The rows of M fall into a few groups, and each row is roughly a mix of its group's hidden directions; one row fits no group.
M:
[[-13.6, -0.8, 24.9, 44.2, 9.2, -51.7, 4.1, 17.7, 12.2, -20.5],
[39.3, 17.4, -1.5, 6.1, 20.9, -35.3, -41.5, -30.5, -8.1, 11.1],
[-3.6, -24.2, -11.3, -28.5, 1.5, -16.1, -3.0, 61.0, 27.6, -11.0],
[25.1, -40.3, -13.8, -1.2, 8.0, -35.2, 38.8, 30.2, 14.6, -5.6],
[3.7, -42.6, 41.3, 12.3, -8.5, 26.1, 37.1, 20.8, -9.6, 8.7],
[-14.0, -37.1, -0.1, -19.2, -25.5, 50.1, -8.3, 23.9, 13.0, -22.2],
[-6.0, -25.1, -22.6, 21.6, -17.6, 6.2, -44.3, -29.0, 40.1, -2.0],
[3.4, -21.9, -19.4, 8.5, 18.8, 23.8, -30.5, 59.0, -11.0, 5.2],
[5.1, -11.1, 23.8, -49.4, -12.5, 8.3, 38.3, 6.6, 2.3, 38.9],
[44.3, 15.3, -4.6, 40.6, 18.0, -15.7, 36.1, -5.1, 11.4, 22.9],
[-23.9, 21.5, 8.9, -27.4, -45.7, 25.4, -26.7, 13.2, -13.4, -27.4],
[23.4, -12.4, -1.6, -13.2, -22.9, 18.7, -35.3, -4.9, 52.9, 24.4],
[-37.0, 1.7, 6.6, -37.2, -27.4, -16.5, -22.8, -11.7, -34.1, -27.9],
[35.8, -28.4, -4.3, 38.2, 12.7, 14.5, 42.1, -21.1, 8.3, 13.5],
[6.3, 11.2, -24.8, -23.9, -2.0, 49.6, 8.5, -33.4, -37.3, -4.7],
[18.7, 18.5, 3.2, 3.2, -26.8, 8.4, -12.2, -60.3, 32.5, -8.4],
[-2.7, -31.0, 17.9, 15.1, 16.1, 15.3, 16.3, 58.2, -27.3, 2.9],
[-7.5, -30.9, 4.8, -5.3, -33.7, 61.2, -0.2, -1.1, 0.8, -21.4],
[29.5, 29.1, -32.2, -29.3, 21.1, -1.3, -36.3, 6.4, 13.6, 28.5],
[-0.2, -36.6, 2.6, -12.1, -48.0, 25.5, 20.8, -2.6, -16.8, -35.4],
[23.7, 30.0, -26.5, -46.5, -7.0, 18.5, -27.7, -12.7, 17.8, 21.1],
[4.1, -42.4, -25.3, -18.1, 0.5, -51.5, 21.1, 16.5, 10.3, -12.3],
[-23.8, -33.5, 1.4, -22.5, -5.1, -34.7, 5.3, -33.4, -38.2, -19.6],
[27.6, 16.6, 18.8, 33.6, -25.1, 32.7, -12.3, -42.3, -13.2, 9.1],
[-21.4, -1.3, 7.9, 9.0, -33.1, 56.9, 35.9, 12.6, 1.6, -5.5],
[-35.3, -3.5, 42.9, 23.5, 0.1, 18.9, -33.3, -36.0, -0.8, -0.8],
[24.1, -23.8, -20.0, -10.9, 17.9, -56.7, -20.8, -14.7, 18.1, -15.0],
[5.8, -33.9, -0.6, 5.6, -15.0, 64.0, 4.8, 15.7, 23.7, -7.4],
[-17.6, 12.7, -6.8, 46.2, 4.1, -37.6, -14.3, -27.8, 6.4, -36.1],
[-34.0, -32.7, -1.9, -20.0, 29.5, 30.6, -36.3, 11.0, 21.9, 7.6],
[-41.9, -18.5, -12.0, -30.5, 17.0, -11.4, 20.2, 44.5, 16.2, -12.8],
[35.0, 38.1, -22.8, -4.6, -13.4, 38.0, 28.9, 23.0, -10.0, 10.5],
[25.6, -15.7, -8.3, -2.6, 12.5, -67.4, -8.5, -6.8, -19.4, 15.6],
[-30.3, -37.8, 1.7, -14.4, 14.1, -56.2, 8.2, 19.4, -6.5, 3.5],
[-1.4, 6.2, -13.8, -50.3, -8.4, 30.6, 26.4, -30.8, -25.6, 18.4],
[-24.0, -42.2, -23.3, 15.8, -20.5, 10.0, -19.7, -43.9, 20.7, 0.5],
[1.5, -7.5, -35.5, -29.2, -0.5, -4.2, 41.2, 48.0, 11.2, -9.8],
[21.7, 17.5, -6.9, 11.3, 24.1, -64.7, 21.7, 2.5, -1.9, 14.7],
[-21.7, -4.3, -22.1, 13.5, 30.5, -27.0, -19.0, 53.5, -18.6, -4.8],
[3.1, -47.0, 3.1, 11.9, -13.9, 27.8, 25.5, -43.1, -20.6, -12.2],
[-64.9, -22.1, 22.9, -9.6, 13.8, -14.8, 5.0, 24.5, -5.7, 4.5],
[-35.0, -46.7, -0.6, -15.0, 13.3, -42.1, -2.1, 6.4, 20.2, -19.7],
[36.5, 23.1, -5.1, 24.3, 9.5, -49.6, 34.7, -1.8, -3.3, 12.7],
[17.2, -28.4, -12.6, 1.3, 18.7, 9.3, 10.8, 50.8, 44.2, 8.1],
[28.8, 44.7, -2.7, 4.0, -2.0, 12.6, 13.1, 16.2, -40.1, 36.9],
[25.4, -0.3, 56.9, 28.0, -1.8, 1.1, 27.1, 29.8, 4.7, -9.6],
[-20.8, -17.4, 32.3, 15.5, 14.7, -33.4, -41.0, -36.2, -7.0, 5.0],
[-31.6, 41.1, 12.7, -7.0, -1.0, 16.5, -43.2, -31.0, -19.7, 5.1],
[31.0, -5.7, 9.6, 16.0, -19.4, 14.7, -39.9, 0.5, 53.6, 4.3],
[7.9, -25.4, 16.5, 16.0, -0.1, -56.9, -14.1, -26.6, -26.3, 18.5],
[62.9, 2.1, -27.4, 10.3, -26.3, 8.9, 10.7, -22.5, 9.5, -11.0],
[-2.4, -14.6, 26.9, 15.1, 17.7, 8.2, 35.7, 44.4, -39.6, -6.9],
[-16.8, 18.1, 7.0, -45.6, 4.3, -31.9, 43.6, -6.3, -17.8, 19.6],
[7.4, 10.1, 6.6, 4.3, -45.5, 59.6, -0.6, 15.5, 7.7, -16.7],
[32.3, 25.2, 46.6, 14.8, 1.8, 15.8, 35.5, 9.5, -19.7, -18.7],
[-25.2, -32.1, 7.5, -3.7, -6.7, 56.2, -16.3, -32.7, -9.1, -7.4],
[-41.1, -14.0, -21.9, -14.0, 19.2, -9.9, 28.5, 6.3, -50.3, 1.3],
[-17.4, 9.1, -32.2, 35.4, 3.1, -19.0, -34.8, -34.4, 7.2, -30.4],
[-5.0, 1.5, -10.4, -0.1, -28.7, 58.0, 35.3, 15.9, 17.0, -17.3],
[-24.8, -14.8, 9.1, 8.3, -16.7, 48.3, -3.4, -17.3, 36.7, -34.0],
[13.1, 55.2, -6.1, 3.6, 26.6, -9.0, 2.4, 14.8, -36.5, -28.2],
[-23.5, 10.6, 0.7, 3.2, 53.9, -5.4, -35.1, -22.5, 6.2, 32.0],
[63.1, 23.9, -28.4, 5.9, -20.1, 19.4, 13.8, -7.3, -0.4, 0.6],
[11.2, -40.5, 32.2, 45.9, -6.5, 28.0, 3.2, 22.8, 5.1, -11.5],
[8.0, -32.5, 45.2, 10.8, -1.1, 4.0, 25.8, 47.2, 4.9, 14.0],
[-41.0, 16.7, 29.2, -3.7, 38.7, -5.9, -44.6, -4.5, -1.8, 7.0],
[-33.7, -24.1, 18.6, 20.5, 13.4, -45.7, 27.1, 28.4, -11.1, -1.9],
[11.0, -48.1, -12.6, -10.6, 12.2, -46.3, 33.0, 15.9, 1.8, -8.3]]
Here is one row of each group, with its name. Which group are the others in?
[61.2, 9.4, -15.5, 10.0, -6.2, -32.3, -3.0, -19.3, -21.3, 18.0]	<64>
[-16.8, 30.2, 7.5, -18.3, -22.3, -42.0, -8.5, -22.9, -41.2, -16.7]	<49>
[-4.7, -17.5, -23.9, -37.1, -22.5, 11.1, -19.3, -31.8, 33.1, 32.1]	<17>

[3.4, 44.7, -21.3, -30.1, 33.7, 9.4, -2.1, 41.8, 1.1, 8.2]	<64>
[-6.0, -16.9, 27.0, 33.9, -38.3, 34.7, 3.2, -38.7, -1.9, -5.7]	<64>
[-17.9, -17.6, -37.4, -15.9, 9.4, 41.1, 3.7, -7.5, -47.8, 0.1]	<17>
[19.8, -22.1, 6.9, -18.3, 4.7, 46.3, 3.1, 47.9, -13.9, 22.0]	<17>
[-19.4, -22.7, -16.0, -21.1, -3.4, -21.9, 44.8, 47.1, -9.0, 5.1]	<64>
[29.8, 9.7, -6.0, -2.0, -28.0, -46.1, 37.0, 28.0, -6.0, -17.3]	<49>
